The rows below fall into families. The same turns and mirrors carry the whole set onto itself and the rows of a family onto each other. For each named row, which other rows are in its family? Write them in the order they are listed.
These 16 rows form 4 families of 4 rows each.
Z172: [-15   1   7 -28 -17   8  11  -1   5   2 -19  -3   5  10   6  32  -5  -4]
Z703: [-12   1   4 -28 -11  12  12   1   4  -1 -21   4  10  11   6  30  -1  -6]
Z233: [-19  -1   4 -28 -20   6   8  -2   4  -4 -27  -2  12   7   0  26   1  -6]
Z40: [ 15  -6   7  -4 -13  -8  -8   5  12   7  10 -18  -5  -6  10  18  37 -17]
Z625: [ 11 -19  10 -31 -24 -12  -5   5   1   8  -3  11   6  12   7  24  17 -18]
Z435: [-20  11   4  -6  -4   5  14   3   9  -9  -7 -26  -4  -6   5  17  25  -9]
Z793: [ 10 -14  10 -28 -29  -7  -9   5  -1   8   2  13  12  10   2  22  21 -13]
Z643: [-17  14   4  -6  -4  10   9   5   6  -5 -11 -31   1   0   5  17  25 -10]
Z816: [ 11 -17  11 -25 -27  -1  -4   0   7  15   3  14   6   8   8  24  14 -21]
Z12: [-12   7   3  -4  -5   6  11  -2  16  -5 -16 -32  -7  -8   5  22  19 -10]
Z492: [-14  12   4  -2  -9   8   5  -1  16  -5 -13 -30   0 -10   2  20  24  -5]
Z876: [  6  -5  12  -3 -20  -4  -7   4   9  12  11 -20  -3  -4   7  12  41 -23]
Z27: [  9  -5   9  -2 -15  -2  -7   7   7   7   9 -13  -2  -3   2  10  44 -22]
Z150: [ 15 -17  12 -25 -27   1  -9   3   3  18  -3   9   8  12   3  24  17 -17]
Z202: [ 14  -4  11  -7 -12  -7  -4   2   8  -1  10 -18  -6  -4   9   9  39 -18]
Z515: [-18  -3   3 -25 -20   8   5   2   7   4 -26  -1  12   7  -1  34   0  -5]

Same family as Z703: Z643, Z816, Z876
Same family as Z515: Z793, Z12, Z202
Same family as Z492: Z233, Z40, Z625

The rows below fall into families. The same turns and mirrors carry the whole set onto itself and the rows of a family onto each other. For each named row, which other rows are in its family? Write them in the order they are listed.
These 25 rows form 5 families of 5 rows each.
Z262: [  1   1  -1  -8 -13  -8  -2  16  -8   6   3   6   4 -26  12   5 -10 -15
   0 -15  11  -4  -7  -4 -13]
Z787: [  3   0   0  -8 -13  -1   6  18  -8   9   4   1  11 -19   7   9  -8 -10
  -2 -17  13   2 -13  -4 -17]
Z859: [ 14 -18 -19 -13   6  21   1  -1 -13  11  13  -1  -6  -5 -13  11  12  -4
 -30  -6  -7  13  -2  10 -21]
Z883: [-12 -18  18  -6   4  11 -22   1 -12   5  -8  -8   3 -11   0  -9  -6  -9
 -19  -3 -16  11  12   8   4]
Z661: [ 11  -2 -15  -7   2  -3 -26  -5 -18 -24 -10  10   4   8  13  21  -4  -4
  -7  -1  -7   8   7  -3 -19]
Z329: [  6  -2  -3  -8 -12  -7  -7  21  -3   5   2  12   7 -25   2   2  -7 -13
  -6 -17  11  -1 -11  -8 -18]
Z971: [ -7   0  -1  -1 -11  -5  -2  16  -9   1   7  12   7 -23  10   4 -10 -14
  -3 -16  10  -3 -15  -1 -15]
Z84: [  4  -1  -7 -16   7 -17  -4  -1   2  -4  -7   4   6  19   1   1  -1  -6
 -21 -28   6   4  -5  21   8]
Z724: [ -4 -16  16 -13   2   9 -22  -1  -8  10 -12 -10   0 -11   1  -8  -6 -10
 -18  -5 -14  11  17   7   9]
Z369: [ -4  -4  -4  -9  12 -11  -4   2   1  -6  -3   7   8  18  -2  -2  -2  -5
 -23 -30   5   3  -9  22   7]
Z817: [  5  -5  -4 -14   8  -8  -4  10   1   1  -5   6   4  24  -7   3  -4  -2
 -23 -31   4   8  -5  17   6]
Z684: [ 12  -1 -17 -10   3  -3 -25 -15 -16 -22  -8   6   1   0  16  18   1  -9
  -9   4  -9   5   7   4 -16]
Z53: [  0 -18  15 -12   2   8 -27   6  -7   5 -16  -4   2 -12  -5 -13  -5 -10
 -21  -4 -15  14  14   0  -2]
Z952: [  8  -6  -5 -15  10 -13 -10   6   6  -6  -9   8   9  18  -7  -5  -1  -4
 -26 -29   4   8  -6  17   5]
Z473: [ -3 -15  20 -10  -3  11 -21   5 -13   9 -13 -16  11 -10   4  -3  -8  -7
 -12  -1  -9  16  15   3   2]
Z700: [ 12 -15 -17 -14   4  22   5  -6 -14   8  12  -9   3  -7  -6  11  13  -4
 -26  -3  -3  15  -3  12 -22]
Z412: [ 17 -18 -18 -14   6  16  -1  -2  -6   8  11   2  -4 -13 -14   3  15  -8
 -31  -7  -6  10  -5   9 -23]
Z64: [ 16  -3 -16  -9   3  -6 -29  -7 -11 -25 -10  12   8   1  11  12   1  -8
 -10   3  -8   9   5   1 -23]
Z861: [  3  -2 -14  -2   4  -3 -25 -12 -18 -25  -7   9   5   0  15  15  -1  -8
  -8   2  -9   6   3   5 -19]
Z948: [ 12   1 -15  -9   2  -2 -20  -9 -15 -21  -9   0  15   8  17  21  -1  -4
  -8   1  -3  11   5   5 -19]
Z256: [ -4 -17  15  -9  -2  13 -24   7 -15   9 -12  -7   0  -8  -2  -1 -10  -7
 -16  -3 -14  15  18  -1   0]
Z737: [  2  -4   0 -16   7  -7  -1   3   2  -1 -10  -4  15  24  -1   2  -2  -2
 -22 -26   7  11  -4  21   8]
Z160: [ 11 -14 -20 -15   6  15   7  -6 -10  12  16  -1  -6 -14  -7   8  16  -9
 -27  -8  -4   8  -6  15 -14]
Z825: [  4  -1  -4  -5 -13  -5   0  22  -9   6   4  10   3 -16   4  10 -11  -9
  -3 -19  10  -2 -10 -10 -18]
Z635: [  2 -17 -17 -10  10  19   5  -6 -12   5  15   0  -6 -10 -10   4  14  -8
 -29  -8  -7   8  -8  17 -18]

Same family as Z787: Z473, Z700, Z948, Z737
Same family as Z971: Z883, Z369, Z861, Z635
Same family as Z825: Z859, Z661, Z817, Z256
Same family as Z684: Z262, Z84, Z724, Z160

